128 stands for zero in the data rows.
Here are some numbered points:
[154 122 171 119 131 166 186 108 124 122  96 191  95  89  90 111 167  87
 123 100 182  90 108] 0
[123  98  85  94 130 164  75 158 186 154 159 134 165 118 207 133 158 178
 116  76  79 112 127] 1
[131 160 111 115 122 200 105 139  98 192 131  85 123 137 109 171 220 196
 133 200 153 116 156] 2
[169 148 124 154 143 146 111 223 210 199 231 186 131 176 166 182 110 124
 150 116 120 127 159] 3
[120 137  92  76 110 103 141 129  89 138 184 172 166 121 194 124 159 171
 110 100 131 128 117] 4
[178 170 123 152 227 230 221 135 133 138 239 143 213 148 173 170 192 113
 176 172  92 173 133] 5
[100 182 111 212 140 170 178 167 191 129  89  78 155 106  94  63 178 107
  84 153  67 114 130] 6
[182  80 183 159 106 133  74  76 148 167 150  80 125  99 100 146  90 145
 107  74  77 176  71] 7
[179 119 133  98 174 192 103  87 154 136  95 112 166 180 146 167 161 157
 135  95  76 119  85] 8
[101 146 152 159  99  93 104 125 115 137 188  85 110  67  81  91  74 138
 180 154  92 158 169] 9
[150 120 128 129 158 204 200 158 117 145 147 126  72 122 107 174  81 137
 183 128 167  78  77] 10
[ 93  89  82  91 127  90 198 109 140 156 140 109 172 175 127 139 130 153
 142 117  89 101 177] 11
[110 164 144 174  67  50  63  73 161  55 127 101 125 134  49 114 137  58
 106 109 162 150 157] 12
[169 173 134  88 138 143 100 105 117 191 186 155 157 224 174 190 206 169
 137 189 148 101 161] 13
[150 166 143 147 142 149  71 147 201 151 185 206 146 168 180 106 143 120
 110 133 136 161 177] 14
[139 179 178  96  82 137 156 148 154 157  70 103  70 132 145 105 113 161
 120 158  84  81 113] 15
[108  92 134 153 161 114 152 102  71 179 172 122 213 146 182 164 104 151
 103 183  80 143  89] 16
[ 61  64 102  38  36  69 101  35  68  97  88 160 122  97  60 174 150  76
 121  89 163  77 177] 17
[104  81 113 142  94  59  87 114 109  63  89 101 142 179 128  98  97 100
  90  74 152 122 166] 18
[131 151 125 114 165  49 159  82 104 161 134 166 117 136  85  78 174 167
  99 145 129 162 164] 19
[122  70  64  90  65  81 116 118 118  20  69   2  63 124 133 112  92  63
  83  97 142 151 162] 20
[121 149 210 221 137 131 171 112  96 129 155 148 146 160 152 171 163 126
 141 110  66 144 142] 21
[165 158 111 131 218 181 182 126 149  93  70  66  58  71 138  63  56  93
 162  74 112 171 135] 22
[148 112  91 100 145  67 101 121  92 110 158 144 157 124  99 164  90  75
 101 103 114  75 169] 23
[127  62 160 145 169 153 202 164 171 167 202 195 183 174 105  78  88 153
  99 130 133  85  80] 24
[127 130 110 131  86  56  95 115 149 136 144 111 116 116 145 111 177 157
 164 110 139 140 150] 25
[137  56 162 132 141 108 119 186 207 172 127 169 205 184 161 186 120  80
  86  77 152  91 128] 26
[ 97 102 178 131 193 207 138 175  98 138 129 124 111  78  77  79  65  78
 147 146 127 110 143] 27
[123 174 101 111  64  61  67 109 107 102  66 120  79 145  72  98 170 143
 173 207 165 171 105] 28
[140 138  94 133 123 123 174  96 110  93 155 127  95  64  89  40  53  82
  29 105  90 102 160] 29
[ 96 122 146  92 102 107 165 137 177 154  74 142 150 162 183 160 145 127
  95  83 152 164 122] 30
[148 140 113 192 162 143  83  88 112  68 159  88  45 105  86  49 102 136
 157 103  77 123  97] 31
[174 134 149 113 142 178 108  58 159 132 153  77 166 149 171  90 155 118
 143 125 141 109 158] 32
[162 118  82 151  78 145  86  90  45  75 164 160 158  74  98  77 123  70
 140 135 133 181 147] 33
[151 192 161 167 190 148 105 103 111 125 163 160  91 137 136  50 154 101
 150 206 134  97 145] 34
[154 115 122  94  87 110 120  95 141 135  97  83 171 208 209 134 198 125
 111  94 111 109  75] 35
[ 86  91 138 147  53 153 108 192 166 168 200 106 144 123 142 114  93 171
 190 101  86 122 116] 36
[146 134  98 179  90 160  88 166 135  54 124 119  29 121 151 161  89 170
 119 124 159  69 133] 37
[ 95  86  70  48 124  36 110 127  52  20 113 108 163 143 105  76 132 145
  75  97 103 103 164] 38
[ 99  96 112 116  90  43 145 123 100  84 133  68 111  94  71 150 182 174
 157 129 148  68 159] 39
[180 129  86 184 127 104 161  85  76 139  92 105 141  75  74  91 103 140
 133 155  93  97 104] 40
[ 84 132 155 113  91 184 167 139  98 103 154 123 138  94 113 181 159 136
 167 119 148  88  98] 41
[ 86 155 183 161 102 157 136 181 142 180 115 114 225 176 225 139 200 148
 166 129 194 133 121] 42
[130  76 133 146 129  66 144 125 118 185 113 205 211 118 132 102 203 197
 212 184 170 100 139] 43
[ 85 133 114  82 116  90 113 138 104 117 172 138 150 152 134 113 160 104
  91 192 125 148 136] 44
[142 104 125 192 126 142 164 168 206 177 160 154 118 181 123 216 219 188
 134 185 177 151 132] 45
[ 96 125  97 147 117  62 141 117  95 163  99 184 162 173 182 182  98 154
  91 120  98 110  91] 46
[174 100  97 113 161 123 175 171 172 153 120 167 205 179 133 174  95 114
 114 150  77 103 148] 47
[119 123 138 114 136 179 100 130  87 143 119 127  67 154 168 173 209 113
 215  84  88  63 148] 48
[ 87 129 117 114 154  98  94  99 187 117 146 130 121 169 164 197 165 176
 108 155 205 129 108] 49
[123 103 146  81  89  91 125 133 111  34  91 120  69 111 131 107  56  97
  65 174  87 110 177] 50
[118 148 175 182  93 123 138  97  91 110 115  93 155  58 162 159  67 126
 121 115 153 144 163] 51
[162  85 149 149 135 137  62 150 177  79 106  82 133 157  81  67 147 172
 130 185 111 113  79] 52
[126  81 124 135 124 125 188 164 173 201 211 147 141 203 193 137 169 112
 108 125 148  93 102] 53
[178 163 179 106 162 134 197 183 155 107  65 149  83 102  82 116 159  95
 126 131  88 159 177] 54
[148 124 137 182 118  83 114 122 154 100 168 123 188 105 171 167  98 183
 182 136 126 152 175] 55
[ 95 107  62  59 133  18  37 100  57  51  66 112  62  11  22  29 102 131
 144 184 134 114 120] 56
New points follow, each followed by the numbers of its two nearest points above, smallest number first.
[182 133 155 110 175 111 181 249 231 187 194 205 193 179 173 194  99 156
 147 111 141 157  90] 3 47
[115 149 117 135 188 136 196 214 154 186 182 165 205 194 171 185 170 128
 119 138 148 184  82] 47 53
[177 108  96 193 148 136 156 187 213 122 197 187 162 205 182 183 195 122
 135 151 188 186 129] 3 45
[166 153  59 106  82  91  78 113  73 135 107 139 103 129  65 140 112  87
 159 100  82  97 120] 23 40
[177  86 158 152 109  77 125 151 110  48  51 113 117 120 103  95  96 156
  89 174 115 176 159] 18 50
[146  76 105 121 127 136 111 141 123 140  87 153  62 106  90  87  95  70
 102  78 194 178 113] 0 18
[101 124  81  89 121 155 166  92 141 114 105  77  75 118 127  52  65 104
 171 132 115 186 112] 22 31
[103 153 207 148 160 192 108 115 194 204 156 181 123 199 122 112  71 135
 140 167 122 152  98] 14 24
[116 179 179 130 198 179 199 135 194  70 150 122 163  62 147 160  74 161
  91  90 158 162 166] 51 55
[102 102 132 114 152 121 168 102 114 127  93 120 115 118 208 236 159 165
 139 195 177 189 115] 30 49
[130 142  53 147 157 151 221 129 184 156  82  88  84 142  54  64 139 114
  52  55 130 145  80] 6 29
[110 189 137 131 159 116 150 102  78 141 125 150  77 143  70 131 155 162
 143 134 138 108 138] 19 34
[ 74 143 146  93 104 114  55  76 114  35  81  75  83 108  96 118  38 138
 145 173  79 109 160] 9 50
[105 126 174 116 104 148 104 175 141 201 189 150 186 149 176  77 132 118
 147 124 176 169 179] 14 42
[146 176 174 168 134 169 140 162  74 115 128 136 150  80  82  99 145  71
 135 115 181  74 130] 0 27
[ 95 110 140 115 112 141  71 107 133  68  81 130  54  57  90  91 129  92
  68 111  64 160 128] 31 50
[188 200 156 186 127 204 147 139 107 216 105  79 153  84 160 135  74  67
 132 112 109  91 145] 32 51
[ 77  75  62  73 107 118 120  75  58 124 106 162 141 171  94 148 150 117
 123 181 132 172 120] 11 44
[152  88 139 129 109  93 121  80  47  90  88  95  42  58 145 109 141  71
 112  55 160 142  69] 0 20
[ 82 109 152  89  64  37  55  49  88  81  77 127 124 123 156 113  76  42
  61  96 127 105 109] 18 50
[ 91 186 148 166 170 219 205 139 120 183 137 157 227 194 212 102 176 157
 150 139 128 151 114] 5 42
[ 73 161  82 127 195 195 194 168 154 118 158 174  95 184  85 117 161 160
 127 153 165 107 127] 10 41
[147 168 187 133 165 183 171 174 219 215 127 131 164 204 127 129 196 120
 172 226 133 185 160] 14 45
[164 103 206 217 156 182 205 235 208 158 151 173 141 133 133 140 193 137
 182 162 131 180 107] 21 45
[ 84 130 132 124  69  54 156  57  71  97  89  99 138  81 147  76 123 111
  90 141  76  62  79] 40 50
[134  96  65  32  33  48  45  86  37 142  52 120  67  48  52  73  79  79
  97 115 168 170 104] 17 56
[135 104 199 188 115 122 175  96 175 143 151 189 125 138 175 204 193 155
 155 133 118 123 113] 21 45
[152 151 123 111 137 150 161 126 146 138 192  87 150 132 124  64 122  64
 123  87 104 137 127] 32 44
[ 73  70 165 159 142 122  92 100 213 123  85  77 165 191 141 203 121 185
 181 113 151 147 127] 49 55
[ 66  74  67  93 160 121  96  93 128 174  89 125 147 143  54 126 136 171
 159 129  68 146  89] 8 11
[171 110 185 133 128 196  95 110 137 157 152 153 143 146 204 182  99 134
 115 147  78  63  92] 8 32
